One turn sends every row of this set to another row. A few are shown first. Where does it send the rows asked after them?
Zaloz: [ 27 -21 -13  13  -4 -12  -5 -15  13  38  12  19  31  19  21 -28  27   4]
zos: [  2  -7  36  18   0   8  -2   4 -12  28  25  40  22 -15  18  -1  36  36]
Fazam: [ -2 -11  32   9 -30  -1 -27   7 -44 -23 -34  -3 -24  -7   5  12  20  16]
bebub: [ -2  20 -10 -35  14  -4  10  -1   6  45 -11   3  36  -4  28  -9 -16 -12]
Vopak: [  0   1  31   2  -4  -3  -7   7 -11  32  17  25  20 -17  19 -25  35  30]
vonu: [ -9  27  30  10 -23   5  -6  33  17 -37 -25  -6 -10 -13 -15   0 -26  20]
Lafid: [ -4  17   9  15 -18   6  -1  18  18 -46 -29  -9 -18  10 -30   9 -29  11]
kun: [ -4 -15  -5  42  20  21   8 -20 -30  -2   1  22  -6  25 -21  36  21  16]
Tipin: [ 22 -22   2  25  -1   6  -3 -10  13  32  20  37  36  13  24 -13  27  14]
ramug: [  0   8 -38 -21  23  -1  14 -14  -3  35 -20  -2  25  19   5   9 -21 -25]
pof: [ 15   8   6   7 -30  -2  -9  25  51 -23 -23   0  10   4  -4 -16 -29   1]
kuf: [-47  20 -26   1  15  -2  -4   5   3  -8  -8  14 -12 -21   8  24 -53  25]
Rufif: [-21  35  17 -39  14   5   7   8 -19  35  -7   7  24 -26  19   3  -9   3]
Todev: [-26  13 -45  -2   8  -7 -12   4  28   8  -9  14   5 -10  23   6 -53  15]
Mon: [-18  -2  33  27   8  17   2  -5 -40   4  11  30  -2  -7  -9  23  30  38]
zegu: [-19   6  35  16   7   7   1   1 -50   2   4  16  -6 -11  -9   7  38  39]
nifiv: [-45  23 -13  -3  12  -8 -11  13   8   2  -5  15  -3 -32  22  13 -45  32]
Riro: [ 12   5  -5  12 -17   0  -3  13  39 -33 -28 -11  -4  19 -20  -1 -37  -1]
Zufi: [ 24 -35 -15  15 -28  -9 -24 -12  -8 -12 -38  -4  -9  31  13   0  12 -15]
Sazam: [-12 -10  -7  32  18  11  10 -22 -46  -4  -7   7 -21  25 -29  22  28  18]
nuzu: [ 10 -13  38   0 -37  -9 -34  13 -24  -5 -26   3  -2 -15  29  -8  25  14]
Dape: [ 28 -27   8   1 -40 -13 -34   0   1   1 -28   1   9   5  33 -16  22  -7]
Gunad: [  3  18  29  -1 -28   0 -10  35  40 -26 -14   1   7 -16  -3 -18 -26  18]
tadu: [ 16 -24 -33  33   9  -1   5 -31 -10  15  -2  11   4  42 -11   2  22  -4]
pilip: [  9 -24   1  20 -21  -1 -20 -12 -36 -27 -42  -9 -24  23  -3  20  15  -2]
fubo: [-35  14 -46   7  17 -10  -5  -2  13  -1 -13  13  -7  -9  11  20 -55  17]
tarat: [-34  17 -23  -9   5 -11 -15  13  25  12  -4  19   8 -30  32   1 -50  26]
Kif: [-20  21 -21 -19  29   9  22 -19 -30  17 -24  -8   5  16 -17  29 -16 -11]
Dor: [-31  34  12 -27  26  13  17  -3 -40  19 -19  -4   5 -16  -7  26 -12   4]
Mav: [ 20 -29 -24  37  10   9   5 -26  -2  16  10  24  15  39  -3  12  19   3]

Fazam goes to Zufi
Kif goes to bebub
Sazam goes to Zaloz
Where do these go?
nifiv goes to fubo
Mav goes to zos
Lafid goes to pof

One turn sends every row of this set to another row. A few are shown first. Where does it send the rows asked after them?
Nada: [-10  25 -19  32  -8   4  -5   8  -2 -13 -18 -13]
toru: [ -1   9 -15 -18 -26 -15 -50 -25  11  47  14  11]
roga: [  2  50  29 -40   2  14 -25  22   8   8   7   4]
Fezo: [ 40   8 -33 -20 -21 -23 -52   0 -10  -6  16  -3]
lenef: [ -5 -17 -14 -12 -44  25 -10 -12 -23 -32  18  11]
tugo: [-14   5   5 -18  46  -7   9 -11   2 -16  -7 -16]
Fus: [-32  15   2 -36   5  10 -31  -8  -1 -24  64  -4]
Fab: [ -2  11   2 -18  12   0   9 -41   0 -15 -18 -36]
temi: [ 25  -3  12  11  11  21 -34 -18  -9   6  33 -10]
kapa: [ -7  28  -2 -35  25   2   6 -10  -7 -25  58  12]
Zetin: [ -1  38   3 -21  20  -7  23 -32 -10   6  -7  33]
Dis: [ -7  13 -33 -48  14  -8 -54 -31 -33  15  27   4]
gaz: [  6   2 -22  12   3   3 -26 -25  10 -23  31  48]
Res: [-44  29 -16 -36 -27  16 -46  -9 -26  20  25  -6]
Mifez: [ 16  26 -36  17 -15  19 -49 -11   6 -17  -8   3]
div: [-22  20 -42 -39 -15  22 -50 -11 -11 -32   2  31]
zuda: [ -4  25  13 -40  -3 -44  -2  13   9 -27   9 -12]
sigu: [  4  23   5 -36 -11 -10  28   2   8 -19  11 -29]
lidaz: [ -7  -1 -14 -44  -4   0 -23   5 -34  25 -34  12]
fofol: [-59  27 -15 -10 -12   8   2  -4 -32   8   0   0]
pon: [  0  34   7  -7  -6   6 -65  13   7  21  15 -13]
vos: [-15  33   7 -31  35 -33  -7 -24  -5 -15  -7  30]
sil: [ 12  -8 -19 -30  13   5 -28   8 -14   2 -34 -23]
kalem: [ -6 -34   2  -6 -16  19  15  -8  -7 -17   5   3]
bato: [ -6 -13 -11 -34 -31  21 -15 -19 -38 -15  35  30]
Gapi: [-12  35 -42 -48 -34   8 -27 -45   8  -9   1  -6]
Liti: [ -5   2  22  14  10  25 -31 -27 -20  22  23  -6]
rumu: [ 24  36   8 -12   4 -13   3   4   1 -16  46  34]
bopez: [-27   3   7 -21 -13  -3 -26   0   4   5  68  -5]
Gasa: [ -7  55 -33 -32 -18 -23  -9   5  25  15  18  -9]
boguk: [ 10   8 -27 -14  -3 -28 -60   4 -13 -21 -22  10]
samad: [ -9  10  12 -32 -19 -30  21  12 -13  -2  -9  27]
Dibi: [ 20  25   2   9  -9  -3 -32  -7   8 -17  32  50]
tepu: [ -3  38 -10 -48  13  30 -16   0   4 -40  -8  29]
fakom: [-29  13 -10 -42   7 -27 -62   1 -28   7   1 -11]
Ked: [ 10  48 -11 -17 -24  -2 -40 -37  19  28   0 -13]
tiv: [-15 -19  21   2   4  15   6 -17 -14  22   8   9]
miz: [ -9 -10 -51 -33 -12   4 -41 -36  20 -11  13  -8]
luzof: [ -6  19  12 -28 -33 -16  18 -28 -19  12 -21   9]
limoz: [-12  54 -52 -29  13 -10 -10 -24  20   4   7  13]

temi goes to gaz
pon goes to Mifez
Where do these go?
boguk goes to Gapi
Fus goes to Liti
zuda goes to Fab
sigu goes to tugo
lidaz goes to Gasa
roga goes to Nada
toru goes to Fezo
kapa goes to tiv

